In the rows, zero is written as 128.
Rotation paths and how fast each direction turns (deg/step):
Each turn is a multiple of 5 degrees from 10 to 175, or 0.
Each row of a path follows its step; steps can be skipped.
Path 1:
step 0: [137 126 136 121 139 131 130 138 130 122 122 127 124 123 128 120 128 120
 122 112 131 123 131 118 132 129 129 125 119 122 124 130 127 121 129 129
 124 131 131 125 135 136 132 132 132 128 137 134 134 122 139 122 139 123
 132 136 125 129 131 128 138 123 132 128 132]
step 4: [125 128 133 134 139 129 132 134 132 134 136 130 131 126 117 131 126 126
 129 116 130 135 124 129 121 127 136 129 136 133 133 124 125 118 123 132
 129 131 134 116 131 120 118 127 127 123 123 132 122 146 127 123 126 127
 126 135 139 126 126 128 134 135 127 128 131]
step 7: [123 133 121 134 134 132 135 129 128 133 123 124 128 126 122 131 123 129
 127 131 129 137 116 122 134 128 124 128 126 131 135 123 136 129 130 133
 131 127 120 126 121 132 133 121 125 126 135 119 129 134 127 121 116 121
 116 132 134 143 118 140 134 125 131 124 128]
step 10: [121 127 135 120 131 125 131 135 136 126 130 130 123 130 125 122 120 130
 124 116 119 129 130 128 128 131 128 134 127 130 131 135 122 125 120 124
 134 126 126 121 130 120 132 121 125 116 137 117 126 122 137 120 112 127
 119 133 129 121 131 132 135 136 122 127 128]
step 12: [129 119 134 131 128 130 133 118 135 126 125 125 137 119 121 120 122 111
 124 133 136 128 125 131 128 124 130 131 132 132 126 126 138 139 137 133
 123 119 127 127 119 124 125 134 128 128 125 128 126 128 121 124 145 127
 127 134 134 133 127 123 124 133 128 133 124]
step 14: [129 127 121 127 124 132 124 120 134 133 139 128 134 123 134 131 131 129
 137 122 135 128 130 132 129 128 122 118 137 130 127 127 121 126 115 130
 129 136 126 131 131 132 128 133 130 129 119 129 132 136 138 133 120 122
 130 131 129 117 138 132 136 123 124 112 129]
step 18: [133 126 138 124 137 116 126 122 134 137 125 127 125 132 123 125 121 125
 125 134 119 133 129 132 137 128 118 133 131 120 124 123 130 133 127 127
 133 122 123 125 117 126 131 129 130 134 128 123 134 132 125 129 131 125
 130 134 136 130 137 130 122 129 120 116 114]
step 33: [134 129 129 126 132 134 131 129 140 118 125 121 127 124 121 127 128 123
 130 129 131 126 133 126 126 129 120 130 122 112 123 122 130 129 129 133
 120 130 121 134 120 128 129 125 123 126 129 120 111 123 119 129 125 118
 128 141 135 134 133 124 133 126 131 117 127]
Directions:
[127 128 128 130 128 129 128 128 127 127 126 128 128 129 128 126 127 127
 130 126 129 130 128 131 127 129 127 127 130 131 127 128 127 126 127 129
 129 129 126 129 129 128 128 129 130 130 130 127 126 129 129 130 125 128
 130 124 127 128 128 128 129 128 129 130 125] : 120
[126 129 130 127 126 128 129 127 127 127 125 130 128 126 128 129 130 126
 130 132 130 128 128 129 128 130 126 128 128 125 127 131 127 127 128 129
 129 127 129 128 130 126 128 128 130 128 127 129 129 129 129 128 128 128
 129 130 127 129 129 129 129 128 127 127 129] : 120
[128 127 128 126 130 130 130 127 128 128 127 128 128 129 129 128 131 128
 124 127 127 128 128 127 126 127 127 125 128 130 126 130 126 129 126 129
 130 127 130 128 128 126 129 126 126 128 129 130 127 128 129 127 129 129
 128 128 126 127 129 128 128 127 127 130 129] : 70
[125 129 128 126 128 129 130 128 129 128 127 128 130 129 128 128 126 129
 127 130 130 125 130 131 128 126 128 128 125 127 127 127 128 128 130 129
 128 130 127 129 126 128 128 128 127 129 128 129 127 128 130 127 125 127
 124 127 127 128 127 126 127 129 128 128 129] : 80
Path 2:
step 4: [123 132 134 134 129 131 132 127 131 123 133 126 129 128 126 132 138 142
 134 132 129 129 122 126 123 131 131 129 131 123 124 121 123 130 129 126
 121 132 125 129 117 129 127 135 127 127 117 128 135 127 120 136 132 129
 138 137 119 135 116 126 125 133 130 131 138]
step 5: [128 128 138 127 128 129 138 129 132 126 129 132 131 134 120 125 138 126
 132 126 122 136 126 127 130 127 135 122 120 117 130 122 126 120 129 129
 119 119 127 123 135 127 135 135 128 128 128 130 142 131 124 132 131 131
 131 137 121 129 119 125 138 128 132 134 129]
step 8: [124 127 136 140 130 126 128 124 130 131 141 125 129 124 126 120 132 136
 142 133 119 132 120 128 122 131 132 126 134 123 132 132 129 126 131 128
 124 136 118 130 118 124 125 131 132 134 125 125 134 119 122 130 129 127
 131 129 120 134 127 132 130 127 139 129 131]
step 13: [128 126 137 132 129 126 130 125 136 134 131 127 132 128 118 120 128 127
 144 127 124 135 119 122 123 128 130 128 130 117 122 124 124 130 123 132
 128 119 123 118 119 126 131 133 135 125 127 125 129 118 129 136 129 125
 134 130 132 125 132 125 125 130 130 134 139]
step 14: [130 129 134 126 121 124 128 128 137 131 126 132 127 131 125 124 129 140
 131 125 122 127 127 128 122 130 139 133 137 124 131 122 139 123 131 129
 125 118 121 116 129 121 126 140 124 136 130 124 137 119 125 137 126 124
 130 128 125 134 123 129 124 124 133 130 132]
step 20: [130 136 125 130 127 127 129 133 130 121 123 130 127 125 127 132 136 135
 136 132 118 128 119 120 121 137 135 127 133 127 127 127 127 126 126 122
 123 130 122 125 135 124 133 143 124 131 122 133 134 134 118 134 133 137
 135 130 121 130 125 134 124 129 136 125 131]
step 28: [129 132 145 126 121 127 129 131 126 125 132 125 129 132 127 122 132 134
 148 129 128 126 120 120 129 129 122 129 136 127 132 124 131 128 127 126
 128 126 117 120 135 124 126 134 130 133 128 127 138 135 125 130 126 125
 126 135 132 123 123 133 128 128 122 136 129]
step 34: [127 127 136 123 133 125 134 136 124 123 126 124 122 133 122 132 127 130
 142 126 114 135 123 122 119 127 133 134 136 128 122 128 121 121 130 136
 121 124 124 125 131 120 128 130 128 129 129 129 130 132 125 135 132 126
 126 140 131 135 131 130 126 126 121 123 137]
Directions:
[129 127 129 126 132 130 127 126 129 128 130 126 128 125 127 129 129 126
 129 128 125 128 127 128 126 130 128 129 129 128 127 127 128 129 128 128
 127 131 128 131 126 127 128 127 127 126 130 127 126 127 128 128 126 128
 129 128 128 130 130 128 128 129 128 127 128] : 80
[127 127 127 128 128 128 129 128 128 129 128 129 125 128 128 127 129 126
 131 131 127 127 127 130 129 130 130 129 126 127 131 127 131 128 130 129
 129 128 128 127 126 128 128 128 129 127 129 128 126 128 127 127 131 128
 126 126 127 126 128 126 131 129 127 130 127] : 130
[127 128 128 125 128 127 127 127 129 129 127 129 126 130 130 128 129 126
 127 128 126 131 128 127 129 127 130 125 129 128 128 129 129 129 126 129
 128 126 129 128 127 127 129 129 130 129 129 129 127 128 129 128 125 127
 130 129 129 129 126 128 130 130 127 126 130] : 90
[128 129 127 129 126 129 130 129 126 129 129 130 130 128 126 130 127 129
 128 128 128 130 129 129 127 129 130 127 127 128 129 130 126 127 128 129
 124 129 129 129 129 126 127 127 129 128 127 129 126 130 127 127 130 129
 129 129 128 130 127 129 130 129 129 126 127] : 25
Path 3:
step 8: [127 126 139 136 120 129 126 129 128 128 131 115 125 130 123 133 138 137
 123 130 130 126 130 119 125 120 130 126 130 129 117 129 122 121 133 131
 131 132 130 135 130 134 130 132 132 138 120 126 113 139 122 128 126 128
 127 127 127 127 122 137 130 122 130 127 125]
step 17: [120 118 129 131 127 130 130 128 129 123 132 135 132 141 115 129 129 135
 119 126 134 128 131 133 128 125 118 117 124 126 133 129 132 127 129 122
 129 130 132 133 138 132 138 128 129 136 124 135 122 134 133 131 133 129
 137 126 126 135 122 124 126 117 129 127 132]
step 19: [127 127 139 130 116 127 130 128 130 123 125 131 128 127 125 129 129 129
 128 133 116 130 127 129 122 123 122 124 135 135 125 133 127 122 127 133
 125 128 120 130 138 136 116 134 122 123 123 129 128 136 124 128 125 125
 121 124 144 126 131 138 138 125 126 124 123]
step 21: [131 125 130 135 124 134 125 132 131 127 128 126 128 137 125 136 126 140
 117 128 124 127 127 140 133 128 123 128 122 134 128 133 116 135 129 131
 130 130 130 129 133 130 139 117 129 133 122 121 124 135 133 133 132 130
 131 119 129 129 121 116 122 131 130 123 123]
step 26: [129 116 139 126 121 124 115 135 130 130 130 126 129 131 128 130 131 134
 122 125 128 125 126 131 135 114 123 119 122 131 121 132 133 129 134 131
 124 125 123 121 139 127 130 135 131 131 123 129 121 135 125 121 121 131
 133 131 133 124 136 125 126 129 138 137 125]
step 28: [129 134 135 131 115 129 131 123 132 124 131 140 130 134 125 127 126 127
 124 127 128 129 120 140 120 124 124 126 123 127 143 130 128 134 128 126
 129 126 137 134 125 140 131 129 126 131 132 128 124 135 135 137 121 127
 131 125 135 134 126 140 127 130 128 121 123]
step 33: [129 127 142 134 126 131 131 127 136 122 126 126 133 130 126 134 128 140
 120 135 117 131 121 130 131 127 128 121 133 122 133 138 129 132 128 130
 129 129 129 131 137 123 139 121 131 131 126 123 120 132 125 130 133 134
 119 120 132 132 135 123 126 121 134 122 121]
step 39: [127 122 142 130 118 129 121 123 129 118 123 123 124 134 124 132 127 129
 121 127 129 127 125 123 137 121 131 127 130 132 127 122 121 127 134 130
 130 131 138 136 122 129 136 128 128 126 131 125 124 144 128 137 127 121
 136 128 128 135 125 131 118 122 131 130 124]
Directions:
[126 127 128 130 128 127 128 127 128 131 130 130 128 130 129 130 128 128
 128 129 129 129 128 128 127 129 127 125 126 127 126 131 130 129 128 127
 126 128 129 128 129 126 127 126 125 127 127 127 128 128 125 127 127 129
 127 127 128 126 127 131 127 126 128 127 130] : 155
[129 129 125 129 128 130 127 129 128 128 129 127 128 131 128 128 131 128
 129 126 130 127 127 126 129 127 127 129 129 128 126 129 128 129 125 126
 127 127 130 125 131 131 128 128 129 127 128 130 127 129 128 129 129 126
 129 129 127 128 129 130 129 127 130 129 129] : 80
[129 130 128 127 126 129 129 128 126 129 127 128 127 130 128 129 127 128
 130 128 127 128 124 129 128 128 130 127 125 126 129 128 127 128 128 128
 131 130 129 127 128 125 128 129 129 128 127 127 129 130 131 130 128 130
 129 128 126 129 127 128 129 127 131 128 127] : 60
[127 127 127 126 128 128 128 129 127 127 131 128 127 127 127 128 131 126
 128 126 129 128 130 129 127 128 127 130 126 129 128 128 130 130 129 128
 131 128 128 129 129 128 128 131 129 128 127 128 125 127 128 128 127 133
 129 129 130 127 127 128 127 127 128 128 129] : 125
Path 4:
step 4: [116 122 131 133 138 132 126 128 124 121 132 129 136 124 131 129 138 134
 137 130 125 115 131 130 131 132 128 131 123 125 124 135 123 125 123 131
 120 125 122 120 135 127 134 124 130 131 129 127 113 130 124 127 127 128
 133 128 136 129 139 139 125 125 131 119 123]
step 5: [121 120 135 140 131 127 122 127 125 128 125 124 129 129 127 126 133 129
 130 138 123 126 129 127 129 124 121 136 127 132 122 127 129 121 136 128
 108 126 125 122 126 125 126 135 128 123 124 132 119 134 121 135 127 132
 123 139 126 119 137 126 127 121 133 124 135]
step 8: [126 123 127 132 134 123 130 128 120 132 127 128 127 130 134 141 121 128
 125 139 122 118 133 141 130 129 132 129 122 133 128 131 124 122 127 139
 117 134 126 121 135 132 129 129 139 136 116 126 127 130 130 123 123 127
 126 130 132 131 138 128 132 129 131 124 134]
step 11: [124 124 133 134 131 131 127 122 123 135 130 125 127 119 133 129 136 123
 126 134 125 117 126 123 128 131 129 127 125 138 137 122 125 119 132 119
 128 139 123 120 128 123 132 130 125 133 123 122 123 134 128 123 124 134
 132 131 123 125 148 134 127 121 129 130 126]
step 17: [120 129 132 130 134 132 130 133 122 123 126 129 122 129 131 124 128 125
 126 137 136 123 116 134 128 128 125 129 120 129 136 133 115 122 124 129
 123 124 122 124 120 130 119 127 130 133 123 133 123 135 119 127 125 134
 129 137 127 116 139 130 131 118 133 120 128]
step 24: [114 123 128 123 132 139 122 129 131 127 135 132 127 128 129 128 130 127
 122 144 130 116 128 131 136 127 131 132 123 136 122 132 122 124 130 124
 116 132 124 121 122 127 134 136 136 122 118 132 125 126 133 132 126 129
 132 136 132 126 134 128 129 127 132 136 130]
step 30: [123 126 135 140 132 121 126 122 124 134 133 131 128 120 124 130 139 135
 121 137 124 125 123 129 136 124 122 130 126 116 126 132 116 127 128 119
 118 133 120 121 125 119 128 131 131 133 121 130 126 130 129 125 120 133
 122 133 128 129 138 130 128 127 126 128 124]
step 33: [128 129 134 133 128 129 127 125 127 129 138 128 127 132 130 123 120 132
 132 141 125 114 125 139 125 122 123 130 124 130 126 125 128 116 127 139
 122 128 128 121 124 122 123 132 128 126 117 116 126 129 126 125 130 133
 118 128 133 120 138 137 131 126 120 124 128]
Directions:
[128 127 129 127 127 128 131 127 128 129 128 129 127 129 128 127 126 130
 126 131 129 130 128 129 126 127 128 128 129 130 124 128 128 129 127 129
 127 127 130 124 127 129 126 130 128 127 129 129 128 129 128 127 130 128
 126 129 127 125 127 127 129 128 130 128 127] : 155
[124 127 126 129 129 128 126 126 129 127 127 128 127 127 129 128 128 129
 127 129 126 129 128 129 129 129 127 130 129 127 125 130 127 127 127 126
 127 128 130 128 130 128 127 127 127 127 126 128 128 128 131 127 129 126
 129 129 129 131 126 129 126 131 129 126 128] : 70
[128 130 128 125 129 128 129 127 128 127 130 129 127 125 130 128 129 125
 128 129 127 128 126 130 128 130 129 128 127 129 125 128 129 127 128 129
 128 129 126 130 129 128 129 130 128 129 128 127 127 125 128 126 129 128
 128 126 130 126 128 130 129 127 127 129 129] : 85
[128 128 131 127 128 127 127 127 128 130 129 127 129 125 126 128 130 127
 129 129 129 127 130 125 128 127 126 129 127 127 127 127 130 131 126 127
 129 129 130 126 128 126 130 127 127 127 129 128 126 126 128 129 127 127
 127 128 129 125 128 130 129 130 128 126 128] : 40
